Z: rows in a few groups, each row roughly a mix of its group's directions
Z (140 x 10)
[[-11  16   9  36   6   2  25   5  28  -4]
 [ -4 -35 -18   2 -12   0 -16   1  15 -32]
 [ 35 -24 -15   0 -16 -15  20  -8  11 -13]
 [ -9  25  38 -22  -1 -13   0  -1 -19  10]
 [-31   6  11 -12 -12  19 -19   2  23 -25]
 [ 36  26   4  -3   6  -8  -6   9  27 -18]
 [ -4  -4   8   4  -5 -16 -12   4 -49 -18]
 [  7 -10 -13  24   8  -5 -12 -40  16 -17]
 [ 19   9 -13 -32  23 -11 -24  -9   5 -16]
 [ -1 -19   6  26 -30  -7  30   6  12  12]
 [  7  -7 -22  42  -6  -2  18  12  18   8]
 [ 12 -46 -11  12  -1 -15   0   3 -17 -15]
 [-28 -15 -40  -1  -3  -5 -23  -2  -3  -8]
 [  2  12 -10  -5 -25  -8  24  24  25  23]
 [ -1   4 -45  13   2   5 -14  14 -14  21]
 [  3  -1 -12 -34  14 -18 -15 -14 -31  -1]
 [  4  22 -21 -11  13  16  10   5  40   8]
 [  2 -19  14  10  -7 -25 -12 -11 -40  -6]
 [ -5 -28 -15   9  12  16 -19 -31 -17  11]
 [-41  -7  -2  -1 -13  28   0  -5 -21  12]
 [ -9  19  35 -31   0  -8  -1   3 -20  11]
 [  2   1   0 -29  17   2 -36  -7 -22 -18]
 [ -3   9 -44  15   2   3  -9  12 -14  24]
 [ 21  18  14 -19  -2   0  34  25  12   6]
 [-19  -9  30 -17   7  14 -18 -14 -23 -18]
 [ 33  22  14   3   3 -14   6  13  32  -8]
 [ 26   4 -10  -9 -19 -23  30   8 -13  20]
 [  5 -25  13  -9   2 -10 -18 -20 -39  -3]
 [  1 -27 -33  28  -4   3  -1  -6  18 -16]
 [-21   9  35  24  25   8  10  -6  -1 -12]
 [ -4   5  13  -8  33   4 -29 -25 -16  12]
 [-27 -20  13  35   1  24  -3  -5  10  -8]
 [  7   5 -17  11 -23 -10  18  41   7  10]
 [ -9 -28  -7 -20 -29  18 -21 -14 -10  11]
 [ 10 -32   8 -13 -23 -17  27   9  15  -7]
 [ 23 -29 -27   7 -20 -15  13   6 -10  14]
 [-38 -17 -15  10 -11  21   3 -10 -22   8]
 [ 14   7 -14 -15  10  17  15   1  44   2]
 [-29 -24 -15  13  -6  21   7  -5 -21  21]
 [  0 -21   9  39 -33  -2   5   1 -10  -2]
 [  7 -21 -29  27 -11  10  10   3  26 -14]
 [ 20   9 -35 -18 -23 -15  -9  12  -3 -15]
 [ 20  -8 -17 -40   8 -21 -17  11  -6   4]
 [-23  16   9 -29  -7   0   2  32 -21  -7]
 [  0   1  12  13  23   3 -15 -17 -25 -37]
 [-10  26  21 -16 -17 -19  19  24  10 -12]
 [-14 -12  -5  20  -4  36  -8 -27   1  18]
 [  1  -3  34  -3  35 -13  18 -16  -6   9]
 [  5 -11  14   7   7 -16 -21 -14 -43 -11]
 [  7   1  12 -27  -8   8  -6 -26 -34  19]
 [  3 -13  10   2  33   1 -21 -22 -25 -19]
 [ -6  11  46 -12 -10  -8 -12  -3 -23   4]
 [ 31  18   2 -28  16 -24   0   2  11 -17]
 [ 24 -11 -32 -10   0 -11 -25   7 -22 -14]
 [  7 -15  10  -1   4  -9 -23 -16 -43 -12]
 [ -6 -26 -39  19 -16   5   6   8  15  -6]
 [-17   3 -46   8   0  -2 -15   9 -15  17]
 [  4   8  42 -19   9   3   8 -16  15 -20]
 [ 25   6  41   1  -3   7   1   6 -21  20]
 [ -7 -28 -28  11  14  22  -4 -14 -20  15]
 [ 18  34  25 -23  14   7  -5   8 -12   9]
 [-20  -8  21  36  21  17   0 -12   1 -11]
 [  0  26 -23 -14  25   2 -27 -18  -1  14]
 [ 10   7 -20 -14   1  17  15   5  44   6]
 [ 28  -5 -15  32  -7  -1  -4 -21  23 -10]
 [  3 -12  19  30 -20 -11  19  15 -20 -18]
 [ 23  18  19 -26  21  12   5  10 -14  21]
 [  2  29  29 -31   5  12  14   1  13  -5]
 [-18  17  33 -25  -3 -11  -2  -2 -24  15]
 [  3  34  31 -26   4  -9 -10   7 -15   1]
 [ -6  -3  20   9   8  -9 -23  -7 -44 -10]
 [  0 -19  12  33 -27   9  27   9   9   3]
 [-19   6  -4 -12  20   1  20  41 -14   2]
 [ 13 -13 -26  33  -7  14 -13  -2  18 -21]
 [  8  -7   6  10  29  -3 -15 -20 -26 -29]
 [ 28   9  15   4   1  18 -11 -26  28  15]
 [ 34   2 -34  -4   0 -17  -4  11 -19  11]
 [-33  -9   1  -4  -9  30   8  -5 -18  26]
 [ 14 -25 -27 -11  10 -11 -30  18  -9  -9]
 [-18 -12  12  -3  -3  17 -22 -30  -4 -31]
 [-40 -10  -9   0  -9  28  -4  -9 -22   7]
 [-31   1  10  -2 -25  25   6  12 -17  22]
 [ 30  19  23 -12   6 -16   6  24  19   7]
 [-24   9  20  30   1  17  14  10 -25   8]
 [-23   2   7 -29   1   1  -1  27 -32   5]
 [-45  -1   0   5  -2  31  -2   1 -15   5]
 [-31  11  30  20   7  22   4  -6  13  -9]
 [ 32 -10 -12  26   0   2  -7 -27  23   0]
 [ 41   9  -6 -12  -1 -29  -3  -1  11 -20]
 [-27   2  -5 -33  -3   4   1  17 -33  -5]
 [  5  10 -10  -6  -3  11  30  24  36 -10]
 [  2  19  37 -25  -7 -20  10  13 -13   3]
 [ 32   5 -10  18  -4  21 -10 -25  25  -1]
 [ -8  21  15  20   8  -1  29  17  19  24]
 [-14 -25  -6  -1 -16  25 -25 -29   3  -7]
 [ -3   8 -19  37  -4   1  10  27  24  -5]
 [ -4  34  34 -22   1   0   1   1 -15  15]
 [ -4   1 -17 -27  -6  27  13  12  34   2]
 [-12  24  35 -22  -1  -6   4  -1 -21  19]
 [ 23 -13 -17   5 -20 -15  36   8   3 -16]
 [ 10 -18 -34  15  -7   0  12  14  26 -18]
 [ -9  22  32 -20   0 -15  16   4 -17  21]
 [ -6  35 -15  -3  18 -23 -21  -3 -22   0]
 [ 32  26  21 -17   5  -7   3  14  23   4]
 [ 15 -11  -2  29  -8 -22 -11 -28  18 -17]
 [  7 -25 -40  19   8  16 -16  -4   6  -3]
 [-16  -5  20  30   8  -1  22  32   8   2]
 [-10 -11  24  32 -20   3  12  17 -21 -11]
 [-40   2   6  16  -7  32   4 -13   5   9]
 [ -4  10  -4 -11 -16  -3  19  22  28  33]
 [  2   9  -7  -4   1  18  15   7  49   9]
 [-14 -18  -9  -5   6   2 -27 -19  14 -36]
 [  7 -23  14  23 -12  31  28   5   4  -5]
 [-25 -35 -11  11 -18  -3 -18 -14  -1 -17]
 [-22  14  14 -10  27   4 -28 -11 -19  15]
 [ -4 -22 -15   3  19  19 -19 -35 -13   7]
 [-17  29  30 -28  -2 -12  -2   1 -16   7]
 [ -2  11 -13  -1 -23  -2  16  29  26  26]
 [-34 -14  -3  15  -5  30   1 -15 -11  20]
 [ -8   0  16  12   4 -19 -20  -7 -44  -5]
 [  6   5 -26   9  14  20 -16 -29  12 -24]
 [  3 -13  14  14 -11 -20 -18  -3 -40 -16]
 [ 18  17 -18 -29  10   0 -21   1 -12  28]
 [-12  -3 -43  26 -10 -10 -15   6 -10   6]
 [ 17  12 -16 -14   6   0  25  11  39  -7]
 [-16  22  12   0  28  -6 -30 -10 -21   9]
 [  4  -4   1 -24  -2  -2 -11 -44   1 -25]
 [-24  16   3 -19   2  11  -3  39 -18  -8]
 [ -6  23   0 -10  27  -2 -41 -12   0   4]
 [ -7  30  36 -19   0 -11  -6   0 -20  10]
 [ -4  -1 -12 -47  19  -1  -8 -15   1  15]
 [ 24  -2  -9   5  23 -34  -8  -1  10 -27]
 [  4 -32 -21  10  15   2 -20 -26 -19   3]
 [ 22 -12 -22  26  -4   5  -3 -34  16  -6]
 [ 46   3   7  20  20  16  -8  -1  -1   3]
 [-18 -22  13   6 -32 -13 -22   1  -8 -23]
 [  3  -2 -14  21 -28  -9  30  21  19   9]
 [ -2 -15  35 -23   8  -2  -1 -18  12 -27]
 [-10   4  43 -24  -1   1 -10  -8 -23   8]
 [-13   9   4  20 -27  -1  30  12  28  -7]]
which group is each row in? (one row of each group first)
[  3  -2  22  14  -4  -5  25 -34 -16 -22] | <97>
[ 13 -19 -41  14   6  16   2   7  22 -10] | <77>
[ 26  29  18 -20   6  -8  -1  21  20  -7] | <86>
[-34  22  -1   7   6  15 -20  -3 -20  23] | <70>

[-20 -22 -26  17   0  -1 -26 -18   4 -19] | <77>
[ -8  -8  11  17  -7 -13 -17  -9 -46  -1] | <70>
[ 17   7 -10 -27  16   0 -30 -20 -24   1] | <97>
[ 12 -16   3  28 -29 -12  27  13   3 -15] | <70>
[13  4 -9 -5  3 16 19  8 48 -1] | <70>
[ 16  22  46  -8  -3   2   2  -1   7 -15] | <77>
[ 19  11  -5  14   2 -26  31  31  -1   2] | <97>
[ 13  16 -39   5 -14  -4 -15  22  11 -15] | <97>
[ 29  29  11 -13 -23  -2  11  15  21  -3] | <86>
[ -2  20  35 -28  -4 -13  19   7  10 -12] | <77>
[ -7  39  20 -13  -9 -20   0  14 -18   9] | <77>
